The rows of D fall into a few groups, which share some directions, and each row is roughly a mix of its group's hidden directions.
D:
[[  3   9  15  -7 -10 -19 -18  -7 -27 -13]
 [-10 -21  16 -17 -18  -2  13  16  -7 -16]
 [-16   0 -18  31  -8  -9  -5  12 -11  13]
 [ -3   7 -14  -3  13  -3 -34   7  19  11]
 [ 10   3  -1  21  33  21   1   5   3  -2]
 [-29 -20  14  -8  13 -12  -3   7  14  -3]
 [-34   4  -2   0  -9   8 -18 -21  -1   7]
 [ -9   2  -5  -5 -26  -5 -10  -5 -28  19]
 [  1  37   9   9   0  11 -14  13 -10  -7]
 [-21 -10  31  -9 -16  -6  -3  13   5   4]
 [ 27   8  17  11  13 -23  -6  13  -2   3]
 [ -8 -36  -4  -8 -11  -4  -3 -19   9  -9]
 [ -3   9  -5   4 -26  22 -21   2 -18  10]
 [  8 -15 -16  -6  -9 -11   0  11 -27  21]
 [  2  11  29   4   5 -30  -1  -6 -13  -6]
 [ -1   8 -18  14  29  13  20  -8   4  -2]
 [-16   7  25  -2 -20 -16   6  16  -6  13]
 [ 14  10  24  13   5 -10  21  17  12   4]
 [ 10  31  -2  -3  -2   4  17   3  25  10]
 [ -3 -29 -19  -2  -7  12  11  -5  18  15]
 [-12   5 -27 -26 -14   8  -1 -15   4   3]
 [ 16 -12  -7  11   0  -3  15 -22 -17  23]
 [-31  16   0   5   4  -7 -14  18   6  16]
 [ -7  11   3 -10 -16 -11  -7  14 -30  17]
 [-22  -2  13   7   1  -7   5  14 -14 -31]
 [ 10   0  30  -9 -16   0   3   8 -15  22]
 [ -3   6   9 -12  29 -21 -10  -9  -3 -19]
 [ 12   0 -19  26  15 -21  -2   7   2 -15]
 [-17   1 -23   2   6  17 -22   4 -20   7]
 [  0   6  26  13   3  19   8   7 -14  24]
 [-16  22  15  21  12  -3  -7  17  11   9]
 [ -7  -8 -14  -6   6  24   3 -18  21 -19]
 [ -5   9  19 -20 -18  14 -20  -7  -7  15]
 [ -2  11 -11 -17   4 -12  36  10   4   3]
 [-19  -4  -2 -14  -2   6 -35 -16   0   4]
 [  2 -11  -2   3  26 -16  23  -1  20 -10]
 [ -3  24  10   6  14  10 -10 -15  20 -20]
 [ -6 -28   0 -20 -15  -2  -3  21  12   6]
 [  1  -4   9 -16 -17   6  32   8 -17   6]
 [ 15 -24   2 -19   0  21  17 -11   3  -8]
 [ -7   8  -8 -12   3   5 -35 -18 -13  -3]
 [  4 -10 -11   3  21  -2 -12  17 -31   0]
 [ 30  11  12   7  16 -14   7  20   1   4]
 [ -3   9   2  -3  14 -24   9  11  28 -17]
 [  9   2  13  -8  27   9  -4  27  14  -7]
 [-25  10  -5   5  10   3 -32   1   8 -11]
 [  1  16  23 -10 -15   4   2 -13   0  28]
 [  4  -8 -11 -22 -23  -9  15 -19   5  14]
 [  2  12  -2  -1 -15  -4  10  -4 -35  20]
 [-22   7   9 -24   2 -15  20  17   3   5]
 [ -4  23 -16  23 -11 -20 -13   9   5   2]
 [ 28   6 -14  14   6  -5  -8 -16  -6  22]
 [  5 -36  -6   1  -6   5   0 -13  12 -18]
 [ 13 -23  18   9 -20 -20  -9   1   9   7]
 [ 15 -22 -12  23  -3  13 -16 -12  -9   9]
 [-11   9  -4 -21   0   4   3   2  32  20]
 [ 13  -3   0   0 -15  -5  33  11  -5  21]
 [ -4  -2 -19  -3  -6   4   1   3 -35 -20]
 [ -4  -2  15 -25  11 -28  18   3  -1  -1]
 [-22  12  15  -3  -5   2  -6  28 -17  10]
 [-15   2  -3 -18 -13  13   6  34   5  -1]
 [ 18 -10  -3 -25  -4   4  21 -22   8   7]
 [-21  -3 -25  -4  -7 -19  -5   3  13 -21]
 [  8 -29 -16   0   5   1  22   8 -11 -15]
 [ 27  -9  -1 -30  -2  -5   8 -10  14   4]
 [ 29 -13  12 -16   6  15  20   1   4   5]
 [-14  17   6 -10 -27   3  -8 -11 -24   5]
 [ 13  12  30 -13   9  -4 -12  -1   3 -21]
 [-10  10   0   3   9 -25  -7  13  17 -27]
 [ 14  14 -22   2   2   7  -6 -23 -22  11]
 [ -9  -9 -26  23   4  23  -9   4   8   3]
 [ -3 -12  13  21   9 -27   1  19  -9 -10]
 [  5 -22  -4 -11 -11 -14   5  18 -28   3]
 [ 20 -13   0 -19  -8   0   9  16 -16 -23]
 [ -8   2  14 -11  10  -3 -36 -15   5   8]
 [  1  25  22  13  -3  -6 -22   2   1  18]
 [ -3 -11  14 -10   9  -9   4  34  17  -6]
 [ 20  -3  -8  14 -19   7  31   6   1  -8]
 [ -1   0 -20  15 -11 -16  16  18 -20  14]
 [ -1   1  -9  11  -8  -8  14  -5 -35  18]
 [  1 -11 -25  10 -10   6  -9 -32  -5  -2]
 [  7  28   6   8   5 -12 -25  16  10  -5]
 [ -6  -8  24 -24 -21 -12  -7  -3 -11  10]
 [ 27  -2   3   7  18 -17   6  19 -16  -7]
 [-12 -15 -17 -12  -2   0  -4   6 -31 -16]
 [ 16 -23 -30   3   3  -5  12  -9  -6 -10]
 [ 12 -15 -24 -20 -12   3   6 -23   3   7]
 [  8  15  30   6   2  -2  -8  18   1  23]
 [ -3   9   6  31  26   9  11  12   2   3]
 [-24  12   1  -9 -13   3 -32   9   3   3]
 [-28  -7 -13   1 -19  16  -8   2 -17  12]
 [ -6  12  -8 -10  29 -10 -14  -6 -16 -19]
 [ 20  -8  12  22 -19   8  -8   3 -23  -3]
 [  8 -16   1 -25   1  -9  -3  29 -12 -10]
 [ -1  25  11  -7  22   7   1   8   7 -26]
 [-23  -5 -18 -11   0   8   2   7  10  30]
 [-21   6 -25  15  10  11 -17  -7   5 -15]
 [  0  23  26   8   3 -21 -17 -10   0   5]
 [ -4  -6  18 -19 -12 -11  -1  -4 -31 -13]
 [ 15 -15   3 -16  11  23 -16  21  -1   4]
 [-13  -5  -1 -23 -15  27   9  13  13   4]
 [ 11  10   4  11  -2  10 -11 -34  13 -14]
 [ 19  12 -10   4  -7 -12 -14  19 -27   1]
 [ -3  16   3  18   2 -17 -12   8  -2  31]
 [  7   4  17 -19  -3   3  -5  15 -30  16]
 [ 29   1  14  -2   3  11   9 -13  -3  26]
 [-18   4  15   3  -8  17 -23  17 -17   7]
 [  6 -29   6 -16   5 -20   1 -21   6   3]
 [ 12  10  19   8   8 -31  -2   3 -17  -7]
 [ -1  -5 -14  34  15  -4  20   9  -3   4]
 [  1  12   2  -4  -8  -9 -21  11 -34   7]
 [ 26  -7   5 -17  17  -1  13  -9  11 -20]
 [-19  -1   2  -6   1  10 -30 -24  -9  -6]
 [ 15 -16  13 -13   3   2  29   6  12 -15]
 [ -3 -13  13   1   0  -1  34 -17  13  12]
 [  1   1   2 -10  -6   6  25  14  10  32]
 [ 11  16   2  -3  14  -4 -33  -2  14 -15]
 [  7  28  -5  -8   4   6 -27 -20   4  -5]
 [-17  -5   5  19  31  -9   7  -1  18  -2]
 [ -6 -31   1  -9 -17 -10   9  19 -11   6]
 [-19   1   2 -15   9 -13   0   8 -23 -25]
 [ -6   5  27  19 -11   9 -17  20 -10  -3]
 [ -7  33  -7 -17  18  -6   7   2  14  -5]
 [  8   4 -23 -26   6  17   4  -1 -20  -8]
 [ 34  -3  -2 -17   0 -19   0  -9  15   1]
 [ 10  14   2   9 -30  22 -13   0  -5  12]
 [-12  -6   2 -13  -4 -11  -3  23 -23 -23]
 [ -3  -3  -9  11 -26 -17  22 -18  -8   7]
 [  9   4 -14   7  35  -4 -18 -13  -7  -4]
 [ 12  23  11  11  20 -16  -6   8 -18 -12]
 [ 26  14  -3   8   2  -8 -12  12 -22  18]
 [  8   5  26 -16  -5  18  -2   2  -1  27]]

In each list below, four rows fit none of the groups, and each other row fits one group, some only roughly. Which are they? Name them in the order they come.
  * K492: [-1 30  5 11 29 -7  6 10  4 -1]
  * K110: [ -1   1  -9 -35  14  -9 -17   3 -10 -12]
  * K94: [ -8  38   5 -11 -13 -13  -4  -1   9   4]
  * K147: [-2 19 -6 -1 34  3  0 21 11 -1]
  * K940: [-16  14   1  -6 -23  19  12 -18 -15  -8]
  * K585: [-20  12 -16   7 -16  -5 -31   1   6   4]
  * K926: [38  3 -4 -4 -1  3 15  9 -2 17]
  * K671: [-10  -9 -24  -5 -23  -1   1   6  -4 -27]
  * K358: [ 12 -28   9   0  -1 -23  -9  15  -8 -14]
  * K227: [-13   5 -19  -8   7   6  13  18  -3  29]
  * K651: [-17 -14   8 -32 -13 -10  -1  13  -8   4]
  * K413: [  9 -21  -3  19  17 -12 -20   0  14 -13]
  * K134: [ 14  -3  30   0  15   2  24   5  -6 -12]
  * K846: [ 10 -31  -3   8 -14  16  21  -6   4   2]
 -> K110, K94, K651, K846
  * K350: [  7   9 -18 -31  -3  -5   6 -13 -21  -5]
  * K93: [ 23   5  -3 -16  13 -22  23   7   1   4]
  * K598: [ 26 -10   9 -19   1  14  -8 -17 -16  -9]
  * K131: [-15 -21  -7  16  13 -21   9   3  14 -15]
  * K582: [ 16 -20 -20  11  -3 -14   2  23  -5  11]
  * K125: [ -7  10  19 -30 -12 -18  -2  -7  12  -1]
  * K449: [-11  -9  11 -35   5   2  19   3  12   4]
  * K597: [ 14 -16 -12  20  19 -18   1  13 -16   1]
  * K183: [ 22 -10  21  -9  15 -10   4 -17  -9 -17]
  * K743: [ -5  -1   3  30  -2  16 -10  23 -16  -8]
  * K706: [ 16   4   1 -28   4  15 -24 -15   6  -2]
  * K115: [ -5   8  13  -8  -5   5 -36  13 -12 -12]
  * K218: [-24   3  -7  -5  -5   0  15  14 -13  29]
  * K682: [ 20  12 -11   0  11 -29 -17   7  -9  -5]
 -> K93, K131, K449, K682
  * K211: [-23  -6  21   8   9   1 -13  26   0  10]
  * K463: [-14 -15 -21  -5 -24   4  13  -5   8 -18]
  * K900: [ 36  -8  13 -18   8   9  -6  -6   1  -4]
  * K836: [ -3 -28  19 -19 -17  -3   4  14   0  10]
  * K356: [  8 -17  19   8   3  15   1  22  18 -17]
  * K661: [-20 -16 -11   5 -11  -8  13 -11 -28   8]
  * K281: [ -5  12  21 -35  -4   7  13   6   3  -3]
  * K515: [ 13  19  -8  15 -19 -10  -2 -22  19   4]
  * K194: [-14 -17  11  -1   4 -13  11  19 -25 -13]
  * K146: [ 24  -6  23   5  10   2  -4  24 -13  -7]
  * K611: [  3 -17  12  18  -1 -24  26   3   7  -4]
 -> K836, K356, K281, K611
  * K891: [-17  24   5  -5  -2 -17 -21 -17  -4  11]
  * K284: [-25 -26  -7   2   9  -7  10  -6 -11 -19]
  * K945: [ 10 -11  27   1  17 -19 -19   7  -2  -8]
  * K573: [-12  10  31 -15   5  14  15 -12   0  -9]
  * K776: [  4   9  13 -15 -19  -4 -23   3  20  18]
  * K828: [ 14   6 -15  -3   7  11  35   7  -5 -13]
  * K833: [-25  20  -7  22   5  -3  -6 -18 -10  -6]
  * K214: [ 28  24   6   5   2  -2  -9 -20 -13  -3]
  * K865: [-18  14  19 -22 -18  10  -2   8  17   0]
  * K201: [  6  15 -13  22  34   0   3   0   6   2]
  * K206: [ 16  18   6   7 -23  -3  -1  22 -20   4]
  * K930: [  9   2 -19  24  18   0  -3 -25   4  12]
  * K901: [  6   2  14 -15  -9  12  15   7  33  -9]
 -> K891, K945, K828, K206
  * K405: [-22  13 -13  11  26  -3 -10 -19   4   0]
  * K809: [ 12 -23  -6   7  30   8   3 -15   1 -10]
  * K987: [-16 -30  17  -2 -16  -4  -8  -1   1  17]
  * K799: [-14 -33  18 -15   5   3   5   9   3 -10]
  * K656: [-11   1 -14  -4  -5  23  29 -14  -1  12]
  * K16: [ 11  -2 -15  10  20  23 -19   3   0  19]
  * K505: [-20  -7  10  29 -12 -12  -8   0   4  19]
  * K728: [-19 -31  -3   7   5  17   0   3 -17  11]
  * K685: [ 14  15  18 -19  -4 -14  -2  24 -11  10]
  * K878: [ 11 -12  -8   1   9 -29 -18 -14 -10 -16]
 -> K405, K799, K728, K878
  * K815: [ 21 -18   0   3   5   6  21  20  20   5]
  * K918: [ 11 -13  21 -22 -21 -15   6 -12  -3  -4]
  * K421: [-18  -7   3   6  -6 -15  -5  28  22 -11]
  * K644: [-30 -10  10  14   4 -11   1  18   6 -18]
  * K397: [ -1   4 -35   7  -8   3  -7  19 -18   7]
  * K406: [ -2   5  -8  -2 -15  23  14   5 -32   6]
  * K479: [ 29   8   0   9 -13  -1  11  -1  29   1]
  * K879: [  2  -2   5 -22 -17  21 -10 -24   8 -12]
  * K810: [-19 -15  16   1   6 -29 -19  -2  -4  -8]
  * K53: [ 20 -16  18   7 -22 -12  16  -4 -13  -7]
 -> K815, K421, K406, K810
  * K27: [-15   0   3  -7  21  -1  11 -29  20  -2]
  * K457: [  6  17 -28 -14   2  -4  -5  24  14  -1]
  * K820: [-12   1  -6  25   6  13  -1  25 -21  -4]
  * K931: [-28  -2 -17 -21 -12   5  17   6   9   3]
  * K847: [ -1  -1   4   4  28   2 -23  -5 -25   9]
  * K669: [ 19   4 -19  16 -18  -7  21  -2  12  13]
  * K602: [  3 -19  20 -10  -2  21   8 -13  23   4]
  * K198: [ 20  14  -4 -26  -8   6   7  -7  -7 -24]
  * K568: [  2  16   2   1  -4 -17   1  38   3  -7]
  * K288: [-20  -3 -34  -6 -11   2  -4 -13  15  -4]
 -> K27, K457, K602, K198
  * K601: [-26 -10   2   1   4   9  27  -2  18  12]
  * K974: [ 15   1 -16   6   6 -14  16  -9  25  21]
  * K455: [ 21 -17  12   4  14  14  23   6  15  -3]
  * K9: [ -2  -8  20 -18   3   5 -30 -14  11 -10]
  * K439: [  7  12  -5 -14  21   1 -15  20  -9 -23]
  * K240: [  5  22  -2 -20  11 -12  -3 -20  18 -11]
  * K906: [ 12   0   0  -2  19 -15  29   0  20  13]
  * K530: [-13   2 -20   3  27  12  22  11   6   4]
  * K360: [ 21   1   7 -12  20   2 -22 -10  10  20]
  * K509: [-17   2   6  16   0   6 -20 -17  17 -23]
  * K804: [  9 -17  25   3 -19  17  -3  17  -8   9]
 -> K455, K9, K360, K804
